In the data rows, 50 means zero.
Here are some points, one per row:
array([30, 13, 50, 37, 46, 38, 72, 30, 40, 73, 64, 45, 54, 55, 37, 60, 39, 35,
       67, 27, 37, 59, 30, 41, 32, 39, 46, 85, 59, 47, 54, 49])
array([64, 69, 48, 50, 69, 44, 56, 35, 71, 54, 59, 26, 50, 51, 41, 16, 32, 58,
       44, 22, 60, 48, 26, 14, 60, 31, 49, 42, 73, 60, 47, 68])
array([51, 49, 81, 54, 63, 44, 51, 73, 64, 38, 67, 57, 52, 33, 79, 28, 54, 83,
       41, 73, 38, 56, 69, 36, 52, 66, 60, 57, 37, 46, 33, 30])
array([45, 22, 05, 38, 70, 50, 40, 33, 41, 56, 50, 46, 55, 57, 65, 61, 73, 45,
       59, 54, 33, 48, 58, 31, 65, 58, 33, 83, 56, 58, 46, 63])
array([48, 66, 45, 52, 57, 53, 33, 64, 43, 71, 33, 54, 78, 29, 67, 48, 64, 58,
       59, 35, 38, 36, 66, 71, 49, 40, 75, 33, 55, 57, 38, 59])
array([37, 42, 31, 36, 33, 46, 41, 49, 41, 34, 46, 58, 19, 54, 58, 47, 46, 48,
       37, 70, 55, 60, 70, 53, 55, 42, 68, 27, 45, 78, 23, 50])
array([42, 27, 36, 51, 71, 43, 62, 63, 65, 39, 84, 41, 74, 44, 56, 33, 45, 37,
       59, 44, 49, 54, 45, 58, 59, 42, 59, 91, 54, 53, 74, 48])
array([56, 46, 47, 68, 35, 46, 43, 55, 34, 45, 40, 37, 77, 48, 36, 69, 29, 48,
       17, 52, 65, 31, 76, 39, 43, 52, 54, 67, 50, 54, 51, 59])
array([34, 39, 47, 50, 52, 63, 76, 38, 53, 50, 53, 59, 71, 55, 34, 56, 72, 53,
       52, 59, 31, 72, 38, 61, 52, 34, 57, 65, 40, 40, 32, 36])
array([54, 44, 60, 46, 38, 43, 47, 59, 53, 47, 59, 72, 19, 73, 43, 38, 50, 47,
       67, 52, 32, 37, 74, 53, 40, 34, 49, 59, 30, 48, 56, 41])
array([36, 46, 30, 41, 65, 51, 49, 45, 67, 69, 86, 63, 39, 35, 54, 63, 50, 47,
       51, 29, 67, 58, 49, 71, 42, 54, 49, 58, 25, 50, 39, 52])
array([51, 41, 47, 63, 30, 31, 51, 49, 57, 37, 77, 39, 64, 69, 49, 53, 34, 52,
       53, 37, 47, 40, 42, 28, 47, 57, 26, 35, 87, 60, 44, 47])
array([68, 61, 15, 43, 27, 39, 32, 66, 61, 46, 28, 49, 41, 37, 58, 77, 42, 61,
       64, 35, 45, 75, 51, 60, 48, 41, 53, 49, 66, 34, 66, 36])
array([33, 54, 47, 40, 76, 68, 52, 39, 50, 38, 43, 38, 29, 25, 56, 31, 31, 48,
       36, 53, 63, 29, 64, 48, 22, 50, 57, 39, 62, 38, 39, 59])
array([41, 51, 91, 78, 63, 33, 54, 50, 39, 50, 34, 27, 37, 58, 59, 35, 64, 62,
       51, 45, 74, 54, 30, 67, 53, 44, 52, 42, 54, 62, 60, 43])
array([56, 52, 49, 55, 17, 57, 81, 67, 56, 44, 40, 55, 44, 51, 47, 52, 54, 64,
       52, 22, 61, 32, 67, 59, 61, 68, 27, 44, 69, 73, 60, 70])
array([66, 45, 68, 27, 55, 54, 39, 48, 29, 53, 77, 57, 48, 33, 34, 55, 66, 47,
       69, 67, 76, 49, 56, 47, 64, 57, 49, 46, 69, 57, 64, 40])
array([67, 57, 24, 47, 28, 74, 61, 39, 37, 31, 82, 80, 47, 38, 55, 49, 44, 46,
       74, 65, 33, 41, 43, 58, 42, 68, 78, 33, 69, 33, 51, 48])
array([47, 41, 41, 46, 48, 72, 22, 46, 21, 64, 43, 71, 56, 55, 44, 10, 51, 63,
       28, 47, 58, 50, 27, 46, 64, 87, 31, 42, 51, 55, 45, 91])
array([42, 45, 42, 48, 52, 55, 72, 64, 30, 48, 52, 40, 58, 51, 52, 54, 44, 43,
       50, 54, 44, 72, 53, 65, 44, 95, 18, 79, 38, 48, 49, 37])
array([71, 45, 57, 75, 36, 66, 44, 37, 63, 45, 31, 63, 60, 51, 59, 54, 46, 54,
       32, 67, 61, 62, 43, 57, 62, 15, 47, 54, 64, 55, 54, 84])
array([53, 68, 66, 50, 58, 37, 64, 35, 69, 49, 46, 44, 44, 42, 60, 63, 55, 72,
       57, 78, 33, 54, 52, 58, 59, 44, 42, 63, 44, 51, 44, 35])
array([40, 48, 48, 54, 68, 77, 31, 57, 48, 49, 41, 64, 26, 33, 51, 77, 15, 47,
       17, 56, 66, 55, 45, 70, 49, 54, 28, 48, 49, 49, 43, 46])
array([64, 45, 44, 35, 49, 47, 60, 44, 62, 64, 41, 46, 42, 31, 61, 41, 51, 42,
       51, 39, 54, 34, 44, 28, 43, 63, 70, 54, 22, 67, 47, 37])
array([29, 58, 82, 52, 41, 58, 28, 63, 47, 45, 50, 22, 59, 56, 45, 56, 40, 34,
       71, 69, 23, 19, 25, 75, 48, 61, 54, 56, 29, 61, 34, 62])
array([60, 31, 07, 50, 43, 46, 49, 49, 36, 59, 41, 36, 55, 47, 17, 47, 53, 67,
       34, 38, 52, 52, 51, 69, 40, 43, 58, 33, 58, 50, 35, 20])
array([87, 38, 51, 63, 34, 41, 25, 43, 53, 39, 42, 45, 54, 62, 63, 33, 65, 44,
       40, 48, 49, 57, 24, 69, 58, 59, 79, 56, 70, 37, 49, 49])
array([51, 38, 40, 52, 58, 45, 74, 61, 52, 59, 67, 50, 51, 44, 70, 67, 66, 51,
       38, 52, 35, 30, 50, 45, 66, 16, 46, 56, 44, 52, 42, 45])
array([64, 64, 44, 38, 54, 28, 73, 58, 51, 53, 48, 39, 74, 18, 36, 40, 67, 58,
       76, 72, 53, 45, 62, 61, 27, 52, 49, 63, 50, 44, 49, 51])
array([57, 34, 26, 56, 73, 43, 64, 49, 29, 55, 55, 66, 65, 29, 44, 32, 56, 38,
       71, 57, 65, 55, 27, 41, 48, 34, 21, 39, 51, 42, 47, 29])
array([73, 73, 40, 51, 26, 68, 48, 56, 57, 40, 49, 51, 61, 69, 23, 36, 59, 54,
       64, 60, 84, 42, 35, 29, 60, 31, 49, 59, 36, 62, 56, 46])
array([39, 41, 95, 60, 59, 56, 31, 56, 67, 53, 22, 46, 76, 47, 37, 58, 34, 53,
       67, 36, 51, 49, 67, 49, 63, 49, 66, 53, 45, 39, 41, 49])
array([34, 58, 67, 56, 62, 60, 54, 61, 45, 58, 55, 56, 47, 45, 37, 47, 73, 53,
       42, 54, 25, 73, 61, 44, 50, 17, 51, 61, 70, 72, 58, 32])
array([41, 47, 56, 59, 51, 48, 58, 50, 39, 63, 61, 60, 40, 73, 62, 53, 80, 30,
       34, 48, 66, 60, 49, 35, 31, 76, 66, 72, 46, 58, 50, 64])
array([68, 52, 71, 45, 84, 48, 56, 49, 32, 53, 45, 47, 51, 55, 45, 64, 64, 33,
       24, 40, 21, 56, 52, 61, 48, 49, 56, 30, 41, 39, 73, 55])
array([59, 59, 87, 63, 75, 62, 30, 39, 55, 43, 40, 82, 42, 44, 58, 46, 42, 57,
       36, 49, 33, 31, 76, 63, 37, 56, 43, 50, 60, 43, 39, 40])
array([27, 49, 60, 61, 63, 27, 36, 57, 50, 44, 69, 44, 37, 32, 58, 66, 63, 45,
       52, 55, 62, 43, 59, 65, 50, 54, 57, 64, 34, 26, 38, 57])
array([63, 59, 36, 49, 33, 76, 62, 39, 52, 53, 52, 00, 40, 52, 45, 39, 62, 40,
       45, 53, 62, 41, 57, 57, 57, 48, 28, 52, 50, 45, 44, 54])
array([30, 59, 32, 54, 49, 60, 41, 48, 27, 51, 39, 46, 53, 71, 48, 37, 39, 44,
       50, 49, 65, 37, 46, 37, 84, 57, 59, 48, 43, 25, 51, 36])
array([38, 42, 75, 43, 43, 28, 72, 63, 39, 79, 48, 43, 50, 55, 41, 47, 58, 43,
       51, 75, 47, 59, 63, 25, 35, 43, 31, 45, 31, 24, 48, 70])
array([50, 58, 31, 42, 49, 25, 68, 50, 72, 75, 56, 75, 36, 61, 42, 48, 54, 33,
       26, 67, 41, 30, 21, 55, 47, 67, 43, 55, 58, 52, 57, 54])
array([28, 51, 74, 22, 68, 48, 30, 44, 36, 47, 45, 84, 39, 63, 43, 83, 61, 50,
       22, 57, 56, 48, 56, 37, 46, 31, 44, 54, 43, 29, 45, 58])
array([66, 28, 58, 33, 86, 31, 73, 53, 51, 46, 57, 64, 65, 52, 43, 51, 46, 27,
       43, 56, 41, 66, 59, 71, 55, 63, 52, 55, 36, 75, 45, 40])
array([69, 31, 60, 45, 45, 67, 28, 46, 64, 64, 49, 64, 54, 32, 69, 35, 31, 65,
       58, 77, 43, 38, 46, 51, 41, 50, 45, 51, 54, 57, 70, 34])
array([43, 73, 50, 39, 62, 56, 55, 42, 48, 37, 57, 39, 44, 39, 46, 75, 43, 67,
       55, 40, 43, 67, 50, 28, 50, 77, 52, 62, 44, 66, 43, 24])
array([56, 43, 30, 41, 67, 59, 37, 57, 51, 62, 73, 37, 65, 69, 43, 69, 52, 51,
       57, 31, 61, 69, 45, 40, 35, 59, 59, 20, 54, 31, 57, 48])
array([34, 47, 81, 60, 44, 53, 59, 39, 34, 53, 56, 58, 48, 13, 67, 64, 47, 59,
       34, 56, 26, 52, 52, 54, 56, 57, 71, 42, 52, 51, 60, 55])
array([44, 72, 26, 65, 74, 34, 44, 67, 21, 39, 48, 68, 36, 58, 41, 53, 52, 68,
       72, 45, 43, 59, 39, 52, 33, 36, 72, 50, 36, 45, 44, 71])
array([54, 27, 43, 59, 35, 73, 48, 46, 56, 41, 48, 24, 60, 78, 59, 61, 48, 52,
       43, 73, 56, 48, 41, 52, 47, 34, 62, 20, 34, 50, 64, 58])
array([55, 46, 51, 51, 40, 44, 35, 51, 49, 43, 34, 44, 29, 48, 41, 39, 38, 28,
       52, 55, 47, 60, 51, 52, 69, 34, 45, 59, 60, 63, 62, 51])
array([55, 60, 52, 45, 33, 43, 38, 60, 44, 43, 30, 56, 47, 54, 73, 59, 60, 34,
       69, 33, 39, 55, 50, 11, 24, 50, 35, 43, 55, 50, 27, 34])
array([64, 79, 25, 40, 45, 41, 26, 38, 56, 38, 52, 25, 69, 73, 55, 61, 51, 72,
       50, 47, 55, 48, 50, 59, 60, 40, 43, 49, 44, 54, 72, 71])
array([41, 62, 61, 48, 44, 39, 53, 29, 42, 41, 29, 33, 61, 76, 70, 40, 59, 37,
       69, 28, 71, 50, 65, 68, 56, 45, 42, 47, 52, 52, 75, 52])
Along one direction, these points spread out more than along any other. Take the direction at right angles to it along which they spread out most. Go by this last direction. How far along it is each point below, from 0 to 99? 50 is the average, and the first point above lies past it. One standard deviation of the points above along it is 16.
array([52, 78, 79, 51, 16, 39, 58, 33, 51, 46, 38, 65, 77, 24, 73, 74, 60, 44,
       20, 35, 35, 45, 68, 61, 65, 44, 52, 37, 36, 39, 35, 36]) >> 27
array([59, 57, 75, 53, 40, 44, 61, 47, 31, 59, 42, 69, 31, 70, 73, 61, 18, 85,
       49, 35, 44, 47, 57, 53, 57, 35, 65, 43, 44, 39, 48, 57]) >> 26
array([38, 86, 29, 55, 43, 54, 64, 60, 57, 37, 47, 50, 60, 56, 68, 26, 39, 30,
       21, 56, 66, 46, 60, 48, 41, 27, 50, 47, 58, 47, 63, 26]) >> 44
array([43, 29, 40, 56, 39, 51, 44, 55, 81, 35, 43, 67, 30, 45, 40, 61, 58, 27,
       54, 30, 65, 63, 58, 45, 72, 47, 61, 21, 38, 46, 47, 70]) >> 43
array([57, 50, 42, 46, 43, 35, 54, 77, 44, 34, 48, 34, 45, 42, 35, 45, 48, 55,
       47, 37, 46, 53, 19, 37, 58, 41, 48, 33, 49, 56, 87, 57]) >> 52
array([63, 81, 53, 50, 32, 60, 40, 45, 72, 50, 65, 23, 54, 53, 37, 15, 40, 47,
       71, 32, 19, 58, 50, 49, 71, 48, 28, 57, 51, 42, 55, 56]) >> 47
array([60, 44, 63, 28, 42, 56, 75, 70, 58, 63, 33, 41, 51, 67, 59, 44, 49, 56,
       58, 41, 67, 41, 35, 58, 51, 49, 64, 54, 88, 39, 37, 46]) >> 48
array([49, 43, 48, 63, 89, 75, 58, 58, 65, 47, 59, 54, 35, 55, 36, 57, 79, 67,
       61, 40, 28, 57, 42, 57, 50, 60, 43, 68, 55, 54, 49, 33]) >> 65
array([26, 38, 46, 57, 67, 42, 55, 55, 69, 58, 29, 54, 49, 52, 38, 78, 36, 41,
       67, 82, 47, 40, 70, 43, 64, 90, 50, 29, 58, 45, 44, 55]) >> 48
array([44, 50, 42, 73, 36, 49, 43, 34, 34, 68, 60, 54, 26, 45, 41, 53, 28, 44,
       65, 53, 65, 38, 55, 34, 55, 61, 57, 45, 43, 59, 49, 63]) >> 46
array([46, 37, 60, 42, 24, 50, 35, 34, 69, 30, 40, 49, 50, 43, 29, 46, 64, 60,
       39, 40, 68, 32, 41, 51, 30, 61, 34, 46, 39, 40, 64, 49]) >> 39
array([26, 59, 34, 56, 48, 43, 30, 31, 70, 53, 53, 75, 54, 56, 56, 34, 34, 63,
       63, 74, 56, 63, 58, 53, 21, 60, 40, 30, 59, 75, 43, 43]) >> 45
array([61, 51, 59, 42, 30, 64, 58, 52, 47, 51, 50, 32, 47, 66, 42, 33, 30, 36,
       54, 42, 59, 75, 39, 37, 39, 54, 54, 52, 35, 50, 44, 72]) >> 49
